In the data rows, zero lies at 4.5, halfway between 4 and 5.
Here are some numbered points:
[3 3 5 3 6 6 5 5 4 4 6 2 8 4 6 4 4 3 4 4 4 6 4 3 4 4 3 3 5 4 4] 0
[3 2 5 3 6 5 5 6 5 4 7 2 9 4 6 4 4 3 4 3 4 6 4 3 3 5 3 2 5 4 4] 1
[7 6 4 9 2 2 3 3 4 6 1 9 0 6 0 5 7 8 5 5 4 1 6 8 5 5 8 7 2 5 6] 2
[5 4 4 6 5 3 4 5 5 6 5 5 6 5 4 5 4 5 2 4 4 5 5 5 3 5 4 2 4 4 4] 3
[5 3 5 4 5 4 4 5 5 5 6 4 7 5 5 5 4 4 3 4 4 6 5 4 3 5 4 2 4 4 4] 4
[3 4 5 3 5 6 5 4 4 3 5 3 5 4 5 4 5 3 6 5 5 4 4 4 5 4 4 6 6 5 5] 5
[7 8 3 9 0 1 2 2 4 6 0 9 0 7 0 5 9 9 6 6 5 0 6 9 7 5 9 9 2 6 7] 6
[7 5 4 8 2 1 3 4 5 7 3 8 2 6 2 5 6 7 3 5 4 3 6 7 3 5 7 3 2 3 4] 7
[3 9 5 2 4 9 6 2 3 2 3 3 0 3 6 4 5 3 9 7 7 3 3 4 9 3 5 9 7 7 6] 8
[3 4 5 3 5 5 5 5 4 4 5 3 6 4 5 4 5 4 5 4 4 4 4 4 5 4 4 4 5 5 5] 9
[5 3 4 6 4 3 4 5 5 6 5 5 6 5 3 4 5 5 3 4 3 4 5 5 3 5 5 2 3 4 4] 10
[5 3 4 5 5 4 4 5 5 5 5 4 7 5 5 4 4 4 3 4 4 5 5 4 3 5 4 2 4 4 4] 11
[7 7 3 9 0 1 2 2 4 7 0 9 0 7 0 5 9 9 6 6 4 0 6 9 6 5 9 9 1 5 7] 12
[4 3 5 3 6 5 5 6 5 4 6 3 8 4 6 4 3 3 3 4 4 7 4 3 3 5 2 1 5 4 3] 13
[3 6 5 2 5 8 5 3 3 2 4 3 2 3 5 4 5 3 8 6 6 4 3 4 7 3 5 9 6 6 6] 14
[7 4 4 9 2 0 3 5 5 7 3 9 2 7 1 5 6 8 3 4 3 3 6 7 3 6 7 3 2 3 5] 15
[5 2 4 6 4 3 3 5 5 6 5 5 7 5 4 4 5 5 4 3 3 4 5 5 3 5 5 2 3 3 4] 16
[8 7 4 9 1 0 3 3 5 7 1 9 0 7 0 5 7 9 4 6 4 1 6 9 5 5 9 7 2 4 6] 17
[6 7 5 4 5 5 6 5 5 4 4 5 3 4 6 5 2 4 2 6 6 7 5 4 4 4 3 4 5 4 3] 18
[4 2 4 5 5 4 4 6 5 5 6 4 8 5 5 4 4 4 3 3 3 5 4 4 3 5 4 1 4 3 4] 19
[8 4 3 9 1 0 2 4 5 8 1 9 0 7 0 5 7 9 2 4 3 1 7 9 3 6 8 3 1 3 5] 20
[4 3 5 3 6 5 5 6 5 4 7 3 9 4 7 4 3 3 4 4 4 7 4 3 3 5 2 2 5 4 3] 21
[7 7 3 9 0 1 2 2 4 7 0 9 0 7 0 5 9 9 6 6 4 0 6 9 6 5 9 9 1 5 7] 22
[5 2 4 6 4 3 4 5 5 6 5 5 6 5 4 4 5 5 3 3 3 4 5 5 3 5 5 2 3 3 4] 23
[7 5 4 8 3 2 3 4 5 6 3 8 2 6 2 5 6 7 3 5 4 3 6 6 4 5 7 4 3 4 5] 24
[4 3 5 4 5 4 5 5 5 5 6 4 7 4 5 4 4 4 4 4 4 5 4 4 4 5 4 2 4 4 4] 25
[4 5 5 2 6 6 6 5 4 3 6 3 6 3 7 5 3 3 4 5 5 6 4 3 5 4 3 4 6 5 4] 26
[4 2 5 3 6 5 5 6 5 4 7 3 9 4 6 4 3 3 4 3 4 6 4 3 3 5 3 1 5 4 3] 27
[5 3 4 6 4 2 3 5 5 6 4 6 5 6 3 4 6 6 4 3 3 3 5 6 3 5 5 3 3 4 4] 28
[3 6 5 3 5 7 5 3 3 3 4 3 2 3 5 4 5 4 8 5 6 3 4 4 7 3 5 9 6 6 6] 29
[6 5 4 6 4 4 4 4 5 5 4 6 3 5 4 5 5 5 4 5 5 4 5 5 4 5 5 4 4 4 4] 30
[8 5 3 9 1 0 2 4 5 8 2 9 0 7 0 5 7 9 3 5 3 1 6 8 4 6 8 4 1 3 5] 31
[4 4 5 2 7 6 6 6 5 4 7 2 8 3 8 5 1 2 3 5 5 9 4 2 4 4 1 2 6 4 3] 32
[4 4 5 3 6 6 5 5 5 4 6 3 7 4 7 5 3 3 4 4 5 7 4 3 4 4 3 3 5 4 4] 33
[9 4 3 9 1 0 2 4 5 8 1 9 1 8 0 5 7 9 2 4 3 1 7 9 3 6 9 3 0 3 5] 34
[6 5 4 7 3 2 3 4 5 6 3 8 1 6 2 5 6 7 4 5 4 2 5 7 4 5 7 5 3 4 5] 35
[3 5 5 3 5 6 5 4 4 3 5 3 4 4 5 4 5 4 6 5 5 4 4 4 6 4 4 6 6 6 5] 36
[3 3 5 3 6 6 5 5 4 4 6 3 7 4 6 4 4 3 5 4 4 5 4 3 4 4 3 3 5 4 4] 37
[2 9 5 1 4 9 7 1 3 1 3 3 0 2 6 4 5 3 9 7 8 3 3 4 9 2 5 9 8 8 7] 38
[4 5 5 3 6 6 5 5 5 4 6 3 6 3 7 5 3 3 4 5 5 7 4 3 5 4 3 4 6 5 4] 39
[5 4 4 6 4 3 4 5 5 5 4 6 4 5 4 5 5 5 4 4 4 4 5 5 4 5 5 3 4 4 4] 40
[4 4 5 2 6 6 6 6 5 4 6 2 8 3 7 5 2 2 3 4 5 8 4 3 4 4 2 2 6 4 3] 41
[3 5 5 3 5 7 5 3 4 3 4 3 3 4 5 4 5 4 7 5 5 4 4 4 6 4 5 8 6 6 6] 42
[5 3 4 6 4 3 4 5 5 6 5 5 6 5 4 4 5 5 3 4 3 4 5 5 3 5 5 2 3 4 4] 43
[4 2 5 3 6 5 5 6 5 4 7 2 9 4 6 4 3 3 4 3 4 6 4 3 3 5 2 1 5 4 3] 44
[5 3 4 5 5 3 4 5 5 5 5 5 6 5 4 4 5 5 3 4 4 5 5 5 3 5 4 2 4 4 4] 45
[7 4 4 9 2 1 2 4 5 7 2 8 1 7 1 5 7 8 4 4 3 1 6 7 4 6 8 5 2 4 5] 46
[2 7 5 2 4 8 5 2 3 2 3 3 1 3 5 4 6 4 9 6 6 2 3 4 8 3 5 9 7 7 7] 47
[4 4 5 2 6 6 6 5 5 3 6 2 7 3 7 5 3 3 4 4 5 7 4 3 4 4 2 3 6 5 4] 48
[3 3 5 3 6 6 5 5 5 4 6 2 8 4 7 4 3 3 4 4 5 6 4 3 4 4 2 3 6 4 4] 49
[5 2 4 5 5 3 4 5 5 5 5 4 7 5 4 4 5 4 3 3 3 5 5 4 3 5 4 1 4 3 4] 50
[4 4 5 2 6 6 6 5 5 4 6 3 7 3 7 5 2 3 3 4 5 7 4 3 4 4 2 2 6 4 3] 51
[5 6 4 6 3 4 4 4 4 5 3 6 2 5 3 4 6 6 6 5 5 3 5 6 6 4 6 7 4 5 5] 52
[4 3 5 3 6 5 5 6 5 4 7 3 9 4 6 4 3 3 3 4 4 7 4 3 3 5 3 1 5 4 3] 53
[4 5 5 2 6 6 6 6 5 4 7 2 8 3 7 5 2 2 3 5 5 8 4 2 4 4 2 2 6 4 3] 54
[4 4 5 2 6 6 6 5 5 4 6 2 7 3 7 5 3 3 4 5 5 7 4 3 4 4 3 3 6 5 4] 55
[6 5 4 6 4 3 4 4 5 5 3 6 2 5 3 5 5 6 4 5 4 4 5 6 5 5 6 5 4 4 5] 56
[3 5 5 3 5 6 5 4 4 3 5 3 5 4 5 4 4 3 6 5 5 5 4 4 5 4 4 6 6 5 5] 57
[3 3 5 3 6 6 5 5 4 4 6 3 7 4 6 4 4 3 5 4 4 5 4 3 4 4 3 3 5 4 4] 58
[4 5 5 2 6 6 6 5 5 3 6 2 6 3 7 5 2 3 4 5 5 7 4 3 5 4 3 4 6 5 4] 59
[5 2 4 6 4 2 3 5 5 6 5 5 6 6 3 4 6 5 4 3 3 4 5 5 3 6 5 2 3 3 4] 60
[3 6 5 3 4 7 5 3 3 2 4 3 2 3 5 4 5 4 8 6 6 3 4 4 7 3 5 9 6 7 6] 61
[7 7 4 9 2 2 3 3 4 6 1 9 0 6 0 5 7 8 5 6 4 1 6 8 6 5 8 8 3 5 6] 62
[3 6 5 3 5 7 5 3 3 3 4 3 3 4 5 4 5 4 7 5 5 3 4 4 7 4 5 8 6 6 6] 63
[5 3 5 3 6 5 5 6 5 5 6 3 8 4 6 5 3 3 3 4 5 7 4 3 3 5 2 1 5 4 3] 64
[5 3 4 5 4 3 4 5 5 5 5 5 6 5 4 4 5 5 3 4 4 4 5 5 3 5 5 2 4 4 4] 65
[7 4 4 9 2 1 2 4 5 7 2 9 1 7 1 5 7 8 4 4 3 1 6 8 4 6 8 4 2 4 5] 66
[4 4 5 3 6 5 5 6 5 4 6 3 8 4 7 5 2 3 3 4 5 8 4 3 3 4 2 1 5 4 3] 67
[6 4 4 7 4 2 4 5 5 6 5 6 5 6 4 5 4 6 2 4 4 5 5 5 3 5 4 2 3 3 4] 68
[3 5 5 3 5 6 5 4 4 3 5 3 4 4 5 4 5 4 6 5 5 4 4 4 6 4 4 7 6 5 5] 69
[8 6 3 9 1 0 2 4 5 7 1 9 0 7 0 5 8 9 3 5 3 1 6 9 4 6 9 5 1 4 6] 70
[5 3 5 4 6 4 5 6 5 5 6 3 7 4 6 5 3 4 3 4 4 6 4 4 3 5 3 2 5 4 4] 71
[4 3 5 3 6 5 5 6 5 4 7 3 9 4 6 4 3 3 3 4 4 7 4 3 3 5 2 1 5 4 3] 72
[3 3 5 3 5 6 5 5 4 4 6 3 6 4 6 4 4 3 5 4 4 5 4 4 5 4 4 4 5 5 4] 73
[4 4 5 3 6 6 5 5 5 4 6 3 7 4 6 5 3 3 4 4 5 7 4 3 4 4 3 3 5 4 4] 74
[8 5 3 9 1 0 2 4 5 8 1 9 0 7 0 5 7 9 3 5 3 1 6 8 3 6 9 4 1 3 5] 75
[8 7 3 9 1 0 2 3 5 7 0 9 0 7 0 5 8 9 5 6 4 0 6 9 5 5 9 8 2 5 6] 76
[8 6 3 9 1 0 2 3 5 8 1 9 0 7 0 5 7 9 4 5 4 1 6 8 4 6 9 6 1 4 6] 77
[4 4 5 2 6 6 6 5 5 4 6 2 7 3 7 5 3 3 4 4 5 7 4 3 4 4 2 3 6 4 4] 78
[8 5 4 9 1 0 2 4 5 8 1 9 0 7 0 5 7 9 2 5 3 2 7 8 3 6 8 4 1 3 5] 79
[3 5 5 3 5 6 5 4 3 3 4 3 4 4 5 4 6 4 7 5 5 3 4 4 6 4 5 7 6 6 6] 80
[5 3 5 4 5 4 5 5 5 5 6 4 7 4 5 5 3 4 3 4 4 6 4 4 3 5 3 2 5 4 3] 81
[2 8 5 2 5 8 6 3 3 2 4 3 2 3 6 4 4 3 8 6 6 4 3 3 7 3 5 9 7 7 6] 82
[2 6 5 3 4 7 5 3 3 3 4 3 2 4 5 4 5 4 8 5 5 3 4 4 7 3 5 9 6 6 6] 83
[4 5 5 3 6 6 5 5 5 4 6 3 6 3 6 5 3 3 4 5 5 7 4 3 4 4 3 4 6 4 4] 84
[2 6 5 2 5 8 6 3 3 2 4 2 3 3 6 4 5 3 8 5 6 4 3 4 7 3 4 9 7 6 6] 85
[4 5 5 3 5 6 5 4 4 4 5 3 5 4 6 4 4 3 5 5 5 5 4 4 5 4 4 5 6 5 4] 86
[3 3 5 3 6 6 5 5 4 4 6 3 7 4 6 4 4 3 5 4 4 5 4 3 4 4 3 4 5 4 4] 87
[3 5 5 2 6 7 6 5 4 3 6 2 6 3 7 5 3 3 5 5 6 6 4 3 5 4 3 5 6 5 4] 88
[3 3 5 3 6 5 5 5 4 4 6 3 8 4 6 4 4 3 4 4 4 5 4 3 4 4 3 3 5 4 4] 89
[3 6 5 2 5 7 5 4 4 3 5 3 4 3 6 4 4 3 7 5 5 4 4 4 6 4 4 8 6 6 5] 90
[4 6 5 4 5 6 5 4 4 4 4 4 3 4 5 5 4 4 6 5 6 5 4 4 6 4 5 7 5 5 5] 91
[8 5 3 9 1 0 2 4 5 8 1 9 0 7 0 5 7 9 2 5 3 2 7 8 3 6 8 4 1 3 5] 92
[3 6 5 2 5 7 5 3 3 3 4 3 2 3 5 4 5 4 8 5 6 3 4 4 7 3 5 9 6 6 6] 93
[3 6 5 2 5 7 5 4 4 3 4 3 3 3 6 4 5 3 7 5 6 4 4 4 6 3 4 8 6 6 6] 94
[7 6 3 9 1 0 2 3 5 7 1 9 0 7 0 5 7 9 4 5 4 1 6 9 5 6 9 6 1 4 6] 95
[5 5 5 3 6 5 6 6 6 4 6 3 7 3 8 5 1 3 2 5 6 9 4 3 3 4 1 2 5 4 3] 96
[8 5 3 9 1 0 2 4 5 8 1 9 0 7 0 5 7 9 4 5 4 1 6 8 4 6 8 6 1 4 6] 97
[3 7 5 2 5 8 6 3 4 2 4 3 2 3 6 4 4 3 7 6 6 5 4 3 7 3 4 9 6 6 6] 98
[8 6 4 9 1 0 2 3 5 7 0 9 0 7 0 5 8 9 4 5 4 0 7 9 5 6 9 7 1 4 6] 99
[3 4 5 3 6 6 5 5 4 3 6 3 6 4 6 4 4 3 5 4 5 6 4 3 5 4 3 4 6 5 4] 100
[5 4 4 7 4 3 4 5 5 6 4 6 4 6 3 5 5 6 4 4 4 4 5 6 4 5 5 3 3 4 4] 101
[3 5 5 3 5 6 5 4 4 4 5 3 4 4 5 4 5 4 6 5 5 4 4 4 5 4 4 6 5 5 5] 102
[3 6 5 2 5 7 6 4 4 2 5 3 4 3 6 4 4 3 7 5 5 4 4 3 7 3 4 8 6 6 5] 103
[4 5 5 3 5 6 5 4 4 3 5 3 5 4 6 4 4 3 5 5 5 5 4 3 5 4 4 6 6 5 5] 104
[5 3 4 5 5 4 4 5 5 5 5 4 6 5 4 4 5 5 4 4 4 5 5 4 3 5 4 2 4 4 4] 105
[3 3 5 3 6 6 5 5 4 4 6 3 6 4 6 4 4 3 5 4 4 5 4 3 5 4 3 4 5 5 4] 106
[3 3 5 3 6 5 5 5 5 4 6 2 8 4 6 4 4 3 4 4 4 6 4 3 4 5 3 2 5 4 4] 107
[2 7 5 2 5 8 6 3 3 2 4 3 2 3 6 4 4 3 8 6 6 4 3 3 8 3 5 9 7 7 6] 108
[2 7 5 2 4 8 5 2 3 2 3 3 1 3 5 4 6 4 9 6 6 2 3 4 8 3 6 9 6 7 7] 109
[6 5 4 8 3 2 3 4 5 6 3 7 1 6 2 5 6 7 4 5 4 2 5 7 5 5 7 6 3 4 5] 110
[3 5 5 3 5 7 5 4 3 3 4 4 4 4 5 4 5 4 7 5 5 3 4 4 6 4 5 8 6 6 5] 111
[7 5 4 7 3 2 3 4 5 6 3 7 2 6 2 5 5 7 3 5 4 3 6 6 4 5 6 4 3 4 5] 112
[5 6 4 7 2 3 3 3 4 5 2 7 0 5 2 5 6 7 6 5 5 1 5 7 6 5 7 8 3 5 6] 113
[3 6 5 3 5 7 5 3 3 3 4 3 3 4 5 4 5 4 8 5 5 3 4 4 6 4 5 8 6 6 6] 114
[2 6 5 2 5 8 5 3 3 2 4 3 2 3 5 4 6 4 9 5 5 3 3 4 8 3 5 9 6 7 6] 115
[6 5 4 6 5 3 4 5 5 5 5 5 5 5 5 5 3 5 2 5 5 6 5 5 3 5 4 2 4 4 3] 116
[6 7 4 8 2 3 3 3 4 5 1 8 0 6 1 5 7 7 6 6 5 1 5 7 6 4 8 9 3 6 7] 117
[4 1 4 4 5 4 4 6 5 5 6 3 9 5 5 4 5 4 3 3 3 5 4 4 2 5 4 0 4 3 4] 118
[4 3 5 2 6 5 5 6 5 4 7 2 9 4 7 4 3 3 4 4 4 7 4 3 3 5 2 2 5 4 3] 119
[4 5 5 2 7 6 6 6 5 4 7 2 8 3 8 5 1 2 3 5 6 9 4 2 4 4 1 2 6 4 3] 120
[4 3 5 2 7 6 6 6 5 4 7 2 9 3 7 5 2 2 3 4 5 8 4 2 3 4 2 1 6 4 3] 121
[3 3 5 3 5 5 5 5 4 4 6 3 7 4 6 4 4 3 5 4 4 5 4 4 4 4 3 3 5 4 4] 122
[2 7 5 1 5 9 6 2 3 1 4 2 1 3 6 4 5 3 9 6 6 3 3 4 8 3 5 9 7 7 7] 123
[3 4 5 2 6 6 5 5 4 3 6 3 6 4 6 4 4 3 5 4 5 6 4 3 5 4 3 4 6 5 4] 124
[3 4 5 2 6 6 5 5 5 4 6 2 8 4 6 4 3 3 4 4 5 6 4 3 4 4 2 3 6 4 4] 125
[8 4 3 9 1 0 2 4 5 8 2 9 1 8 0 5 7 9 2 4 3 1 6 9 3 6 8 3 0 3 5] 126
[4 2 5 3 6 5 5 6 5 4 7 3 9 4 6 4 4 3 3 3 4 6 4 3 3 5 2 1 5 3 3] 127
New points follow, each followed by the numbers of its two nearest points above, looking only along the 3 directions in which the numbered points spread most, nearest first.
[5 6 5 4 6 5 5 5 5 4 5 4 5 4 6 5 2 4 2 5 6 7 5 3 4 4 3 3 5 4 3] 18 84
[3 5 5 3 5 6 5 4 4 3 5 3 5 4 6 4 4 3 6 5 5 4 4 4 6 4 4 6 6 5 5] 57 5
[4 0 4 5 5 3 4 6 5 6 6 4 9 5 4 4 5 5 3 2 3 4 4 4 2 6 4 0 4 3 4] 118 19
[4 3 5 3 6 5 5 5 5 4 6 3 8 4 6 5 3 3 4 4 4 6 4 3 4 4 3 2 5 4 4] 107 0
[3 5 5 2 6 6 6 5 4 3 6 2 6 3 6 5 3 3 5 5 5 6 4 3 5 4 3 5 6 5 4] 88 26
[5 2 4 5 5 3 4 6 5 6 6 5 8 5 4 4 5 5 3 3 3 4 5 5 3 5 4 1 4 3 4] 50 16
[5 5 5 5 5 4 5 5 5 5 5 5 5 4 5 5 3 4 3 5 5 6 5 4 4 4 4 3 4 4 4] 116 81
[4 2 4 5 5 3 4 5 5 5 5 4 7 5 4 4 5 5 4 3 3 5 4 5 3 5 4 2 4 3 4] 50 105
[4 1 5 4 6 4 4 6 5 5 7 3 9 5 5 4 4 4 3 3 3 6 4 4 2 5 3 0 4 3 3] 118 19
[3 3 5 3 5 6 5 5 4 4 6 3 7 4 5 4 5 4 5 4 4 5 4 3 4 4 4 3 5 4 4] 122 87
[4 3 5 2 7 6 6 6 5 4 7 2 9 3 7 5 2 2 3 4 5 8 4 2 3 4 2 1 6 4 3] 121 41
[5 7 5 4 4 5 5 4 5 4 4 5 2 4 5 5 4 4 4 6 6 5 5 4 5 4 4 6 5 5 5] 91 18
[5 5 4 6 3 4 4 4 4 5 3 6 2 5 3 4 6 6 5 5 4 2 5 6 5 4 6 6 4 5 6] 52 56
[3 4 5 3 5 6 5 4 4 3 5 3 6 4 5 4 5 3 6 4 4 4 4 4 5 4 4 5 6 5 5] 5 9
[6 6 4 7 3 3 4 4 5 6 3 7 2 5 3 5 5 6 4 5 5 4 5 6 4 5 6 5 3 4 5] 56 112
[4 2 4 5 5 3 4 5 5 5 6 4 7 5 4 4 5 4 3 3 3 5 5 4 3 5 4 1 4 3 4] 50 19
[5 2 4 5 5 3 4 5 5 5 6 4 7 5 4 4 4 5 3 3 3 5 5 5 3 5 4 1 4 3 4] 50 19
[4 2 5 4 5 4 4 6 5 5 6 3 8 5 5 4 4 4 4 3 3 5 4 4 3 5 3 2 5 4 4] 19 25
[5 2 4 6 4 2 3 5 5 6 5 5 6 6 3 4 6 6 4 3 3 3 5 5 3 6 5 2 3 3 4] 60 16
[4 4 5 3 6 5 6 6 5 4 6 3 8 4 7 5 2 3 2 4 5 8 4 3 3 4 2 2 5 4 3] 67 64
[5 3 4 5 5 4 4 5 5 5 5 4 6 5 5 5 4 4 3 4 4 5 5 4 3 5 4 2 4 4 4] 11 4
[4 6 5 4 4 5 5 4 4 4 4 4 3 4 5 5 4 4 5 5 5 5 4 4 5 4 5 6 5 5 5] 91 102
[5 6 4 5 3 5 4 3 4 4 3 6 1 5 3 4 6 6 6 5 5 2 5 6 6 4 6 8 4 5 6] 52 113
[4 3 5 4 5 4 4 5 5 5 6 4 7 5 5 4 4 4 4 4 4 5 4 4 3 5 4 2 5 4 4] 25 4
[3 5 5 2 6 6 6 4 4 3 5 3 5 3 6 4 3 3 5 5 5 6 4 3 5 4 3 5 6 5 4] 88 26
[4 3 5 3 6 5 5 5 5 4 6 3 8 4 6 4 3 3 4 4 4 6 4 3 4 4 3 2 5 4 4] 107 89
[5 4 5 3 6 5 6 6 5 4 6 3 7 4 7 5 2 3 2 4 5 8 4 3 3 4 2 2 5 4 3] 67 51
[3 7 5 2 5 7 6 3 4 2 4 3 3 3 6 4 4 4 7 6 6 4 4 4 7 3 4 9 6 6 6] 98 14
[3 3 5 3 6 5 5 5 4 4 6 2 8 4 6 4 4 3 4 3 4 6 4 3 4 5 3 2 5 4 4] 107 89
[4 5 5 3 5 6 5 4 4 4 5 3 5 4 6 5 4 3 5 5 5 6 4 3 5 4 4 5 6 5 4] 86 104
[3 6 5 2 6 7 6 4 4 3 5 2 5 3 7 5 3 2 5 5 6 7 4 3 5 4 3 5 6 5 4] 88 26
[5 6 4 5 4 4 4 4 5 5 4 5 3 5 4 5 5 5 4 5 5 4 5 5 5 4 5 6 4 5 5] 30 56
[5 4 4 6 4 3 4 5 5 5 4 6 5 5 4 5 5 5 3 4 4 4 5 5 4 5 5 3 4 4 4] 40 101
[5 3 4 5 5 3 4 5 5 5 5 5 7 5 4 4 5 5 3 4 4 5 5 5 3 5 4 2 4 4 4] 45 105
[6 7 4 7 2 3 4 3 5 5 2 7 0 5 2 5 6 7 5 6 5 3 6 6 5 4 7 7 3 5 5] 113 110
[5 7 5 3 5 6 6 4 5 3 4 4 3 4 6 5 3 4 4 6 6 6 5 4 6 4 4 7 5 5 4] 91 104
[2 9 5 1 4 9 7 1 2 0 2 3 0 2 6 5 4 3 9 8 8 3 3 4 9 2 6 9 8 9 7] 38 8
[4 3 5 4 6 4 5 6 5 5 6 4 8 4 6 4 3 4 3 4 4 6 4 4 3 5 3 1 5 4 3] 71 81
[5 5 5 3 6 5 6 5 5 4 6 3 6 3 7 5 2 3 3 5 6 8 4 3 4 4 2 3 5 4 3] 51 84
[4 2 4 5 5 3 4 6 5 5 6 4 8 5 5 4 5 4 3 3 3 5 4 4 3 5 4 1 4 3 4] 19 50
[5 5 5 3 6 5 6 6 5 4 6 3 7 3 8 5 1 3 2 5 6 9 4 2 4 4 2 2 6 4 3] 96 120
[5 5 4 5 4 4 4 4 4 5 4 5 3 5 4 5 5 5 5 5 5 4 5 5 5 4 5 5 4 5 5] 30 56
[4 7 5 4 4 6 5 3 4 4 3 5 1 4 4 5 5 4 6 6 6 4 4 5 6 4 5 8 5 6 5] 91 63
[5 4 5 3 6 5 6 6 5 4 6 3 7 4 7 5 2 3 2 5 5 8 4 3 3 4 2 2 5 4 3] 67 51
[3 5 5 2 6 6 6 5 4 3 6 2 6 3 7 5 3 3 4 5 5 6 4 3 5 4 3 4 6 5 4] 26 88
[6 5 4 5 4 3 4 5 5 6 4 5 4 5 5 5 3 5 2 5 5 6 5 5 4 5 4 3 4 4 4] 116 3
[5 5 4 6 4 4 4 4 5 5 4 6 4 5 4 5 5 5 4 5 5 4 5 5 4 5 5 4 4 4 4] 30 40
[5 5 5 5 5 4 5 5 5 5 5 5 5 4 5 5 3 4 3 5 5 6 5 4 4 5 4 3 4 4 4] 116 81
[7 4 4 9 2 1 3 5 5 7 3 8 2 7 1 5 6 8 3 4 3 3 6 7 3 6 7 3 2 4 5] 15 7
[4 4 5 3 6 6 6 5 5 4 6 3 8 3 7 5 2 3 3 4 5 7 4 3 4 4 2 2 5 4 3] 51 41
[3 3 5 3 6 5 5 5 4 4 6 3 8 4 6 4 4 3 5 4 4 5 4 3 4 5 3 2 5 4 4] 89 107
[4 4 4 4 5 5 4 4 4 5 5 4 5 5 4 4 5 4 5 4 4 4 4 5 4 5 5 4 5 5 5] 9 105
[6 2 4 8 3 1 3 5 5 7 4 7 5 6 2 4 6 7 3 3 3 3 5 6 3 6 6 2 2 3 4] 28 60
[4 2 4 4 5 4 4 6 5 5 6 4 8 5 5 4 4 4 3 3 3 5 4 4 3 5 4 1 4 3 3] 19 118
[5 6 4 5 3 5 4 4 4 4 3 6 1 5 3 5 6 6 6 5 5 3 5 6 6 4 6 7 4 5 6] 52 113
[6 5 4 6 4 3 4 5 5 6 5 6 5 5 4 5 3 5 2 5 5 6 5 5 3 5 4 2 4 4 3] 116 3
[3 7 5 2 5 8 5 3 3 2 4 3 2 3 5 4 5 3 8 5 6 4 4 4 7 3 5 9 6 6 6] 14 93
[4 3 5 4 6 5 5 5 5 5 6 3 7 4 6 5 3 4 3 4 4 6 4 3 3 5 3 2 5 4 3] 71 81
[4 3 5 4 6 4 5 6 5 5 6 3 8 4 6 5 3 4 3 4 4 6 4 4 3 5 3 1 5 4 3] 71 64
[5 3 4 5 5 3 4 5 5 5 5 5 6 5 4 4 5 5 3 4 4 5 5 5 3 5 4 2 4 4 4] 45 65
[3 3 5 3 5 6 5 5 4 4 5 3 6 4 5 4 4 3 5 4 4 5 4 4 5 4 4 4 5 5 4] 73 9
[4 6 5 3 5 6 5 4 4 3 4 4 3 4 5 5 4 4 6 5 5 5 4 4 6 4 4 7 5 6 5] 91 69
[4 4 5 4 5 5 5 5 5 4 6 3 7 4 6 5 4 3 4 4 5 6 4 4 4 4 3 3 5 4 4] 74 33
[5 5 5 3 6 5 6 6 5 4 6 3 7 3 7 5 1 3 2 5 6 8 4 3 4 4 2 2 5 4 3] 96 51
[4 5 5 3 5 6 5 4 4 4 4 4 4 4 5 4 4 4 6 5 5 4 4 4 5 4 4 6 5 5 5] 102 36
[5 2 4 6 4 2 3 5 5 6 5 5 6 6 3 4 6 6 4 3 3 3 5 6 3 6 5 2 3 3 4] 60 28
[4 5 5 3 6 6 6 5 5 4 6 3 7 3 7 5 2 3 3 5 6 8 4 3 4 4 2 3 6 4 3] 51 54
[4 3 5 3 6 5 5 5 5 4 6 2 8 4 6 4 3 3 4 4 4 6 4 3 4 4 3 2 5 4 4] 107 0
[3 4 5 3 5 6 5 4 4 3 5 3 5 4 5 4 5 4 6 4 5 4 4 4 5 4 4 6 5 5 5] 5 102
[1 9 5 1 4 9 6 1 2 0 2 2 0 2 6 4 5 3 9 7 7 2 3 4 9 2 6 9 8 8 7] 38 8
[2 8 5 1 5 9 6 2 3 1 3 2 1 3 6 4 5 3 9 6 6 3 3 3 8 2 5 9 7 8 7] 123 8
[4 3 5 4 5 5 5 5 5 5 6 3 7 4 6 4 3 4 3 4 4 6 4 4 3 5 3 2 5 4 4] 71 81
[6 2 4 8 3 1 3 5 5 7 4 7 5 6 2 4 6 7 3 3 3 3 5 6 3 6 6 2 2 3 5] 28 60
[5 3 4 5 5 3 4 5 5 5 5 5 6 5 4 4 4 5 3 4 4 5 5 5 3 5 4 3 4 4 4] 45 105
[6 4 4 7 3 2 3 5 5 6 4 7 4 6 3 5 5 6 3 4 3 4 5 6 3 5 6 3 3 4 4] 101 28
[4 2 5 3 6 5 5 6 5 4 7 2 9 4 6 4 4 3 4 3 4 6 4 3 3 5 3 2 5 4 4] 1 27
[4 4 5 4 5 5 5 5 4 4 5 4 5 4 5 4 5 4 5 4 5 4 4 4 5 4 5 5 5 5 5] 9 102
[4 3 5 4 5 5 5 5 5 4 6 4 7 4 5 4 4 4 4 4 4 5 4 4 4 5 4 3 5 4 4] 25 122
[7 6 4 9 2 2 3 3 5 6 1 9 0 6 0 5 7 8 5 5 4 1 6 8 5 5 8 7 2 5 6] 2 62
[4 3 4 4 5 4 5 5 5 5 6 4 7 5 5 4 4 4 3 4 4 6 4 4 3 5 4 2 4 4 4] 4 25
[4 4 5 3 6 5 5 5 5 4 6 3 8 4 7 5 2 3 3 4 5 7 4 3 3 4 2 2 5 4 3] 67 64
[5 6 4 5 4 4 4 4 4 4 3 6 1 5 4 5 5 5 5 5 5 3 5 5 6 4 6 7 4 5 5] 52 56
[5 7 4 7 2 4 3 2 3 5 1 8 0 6 0 4 8 7 8 5 4 0 5 7 7 4 9 9 3 6 7] 117 113
[4 5 5 2 6 6 6 5 5 3 6 2 7 3 8 5 2 2 3 5 6 8 4 2 4 4 2 3 6 4 3] 54 41
[5 5 4 5 4 5 5 4 5 5 4 5 4 4 5 5 4 5 4 5 5 5 5 5 5 5 5 5 4 5 4] 30 40
[3 4 5 3 5 6 5 4 4 3 5 3 5 4 6 4 5 3 6 4 5 4 4 4 6 4 4 6 6 5 5] 5 57
[6 5 4 8 3 1 3 4 5 6 3 8 2 6 2 5 6 7 4 5 4 3 6 7 4 5 7 4 3 4 5] 24 35
[3 2 5 3 6 5 5 5 4 4 6 2 9 4 6 4 4 3 4 3 4 5 4 3 3 5 3 2 5 4 4] 1 107
